Some points, one per row:
(1.45 0.73 0.72 -2.75 -0.14 0.36 1.51 1.39)
(-0.06 -0.17 -0.89 -2.53 -0.31 0.64 1.52 0.73)
(-1.43 -0.41 -0.46 1.54 0.60 0.37 -0.62 -1.16)
(-1.82 -0.47 -0.50 1.59 0.88 0.70 -0.53 -1.58)
(-0.24 0.27 0.10 -2.12 0.66 1.28 1.63 0.39)
(0.15 0.37 0.37 -1.19 0.46 0.62 0.79 0.39)
(-2.15 -0.20 0.21 3.33 1.37 0.40 -1.62 -2.02)
(-2.08 -0.52 0.10 4.14 1.01 -0.05 -2.27 -2.34)
(1.59 0.22 0.90 1.87 -0.73 -1.64 -1.61 0.18)
(0.41 -0.36 -0.14 0.68 -0.65 -0.92 -0.48 0.17)
(-0.42 -0.17 0.10 1.73 0.21 -0.32 -1.06 -0.71)
(1.68 0.81 0.76 -2.83 -0.19 0.25 1.63 1.61)
(1.37 0.21 0.30 -0.06 -1.13 -1.18 -0.46 0.96)
(-2.12 -0.41 -1.23 -2.50 1.01 2.23 2.16 -0.60)
(-2.68 -0.76 -1.74 -2.38 1.09 2.29 2.08 -0.96)
(1.55 1.10 1.15 -4.56 0.80 1.50 3.00 1.72)
(-1.89 -0.46 -0.58 2.25 0.75 0.21 -1.04 -1.56)
(0.83 0.21 0.30 -0.22 -0.43 -0.37 -0.08 0.51)
(0.77 0.48 0.60 -0.14 0.06 -0.16 0.15 0.52)
Then 20 other points, each followed by its number:
(-0.84 -1.10 -1.35 2.66 -1.07 -1.35 -1.96 -0.98) 0
(-2.11 -0.39 -1.17 -2.22 1.15 2.26 2.13 -0.58) 1
(-1.04 -1.01 -1.42 1.75 -0.80 -0.65 -1.19 -1.01) 2
(-0.02 0.24 0.24 -0.67 0.36 0.42 0.49 -0.03) 3
(-0.61 -0.03 0.06 1.40 0.26 -0.15 -0.77 -0.69) 4
(-1.16 -0.84 -1.19 1.96 -0.79 -0.78 -1.38 -0.80) 5
(-0.75 -0.18 0.27 2.48 0.41 -0.26 -1.40 -1.00) 6
(2.02 0.52 1.05 0.52 -0.75 -1.24 -0.73 0.87) 7
(-2.00 -0.43 0.10 3.51 1.02 0.07 -1.90 -1.99) 8
(-0.08 1.26 0.94 -2.29 1.33 1.45 2.00 0.64) 9
(1.71 0.51 0.90 -0.71 -0.46 -0.61 0.21 1.16) 10
(-1.08 -1.10 -1.12 2.44 -0.67 -0.87 -1.72 -1.05) 11
(-1.88 -0.15 -0.84 -2.55 1.14 2.21 2.22 -0.30) 12
(1.05 0.16 0.39 -0.40 -0.31 -0.50 0.06 0.53) 13
(1.54 0.68 1.26 0.91 0.04 -0.76 -0.69 0.30) 14
(1.02 0.63 0.77 -0.61 0.01 -0.25 0.26 0.85) 15
(0.90 0.40 0.13 -1.27 -0.28 -0.04 0.74 0.84) 16
(0.71 0.33 0.64 -0.55 0.04 0.07 0.28 0.43) 17
(-2.59 -0.22 -0.36 0.15 1.71 1.78 0.57 -1.46) 18
(1.46 0.51 0.61 -0.31 -0.49 -0.82 -0.08 0.78) 19
Which three of these numbered points are nearest to each point below, looking only along the 3 directions in which the first points spread most? Their numbers follow each, nearest first.
(1.28 0.48 0.98 -0.59 0.01 -0.28 0.14 0.78) > 15 10 17
(0.27 -0.46 -0.54 1.43 -0.75 -0.98 -1.13 -0.26) > 5 4 2
(-2.46 -0.50 -1.40 -2.58 1.30 2.30 2.12 -0.75) > 1 12 18
(-0.35 -0.32 -0.35 -1.57 0.36 0.73 0.85 0.05) > 3 16 17
(-1.64 -0.28 0.33 3.82 1.05 -0.32 -2.04 -2.09) > 8 6 11
(0.44 -0.12 -0.02 0.36 -0.34 -0.52 -0.41 0.17) > 13 17 19
(1.14 0.17 0.29 -0.22 -0.46 -0.66 -0.04 0.59) > 13 19 15
(-1.57 -0.65 -0.69 2.02 0.37 0.01 -1.13 -1.21) > 6 5 4
(1.30 0.34 0.96 1.82 -0.34 -1.25 -1.40 0.17) > 14 7 19
(-0.15 -0.15 -0.03 -0.82 0.16 0.40 0.64 -0.03) > 3 17 16
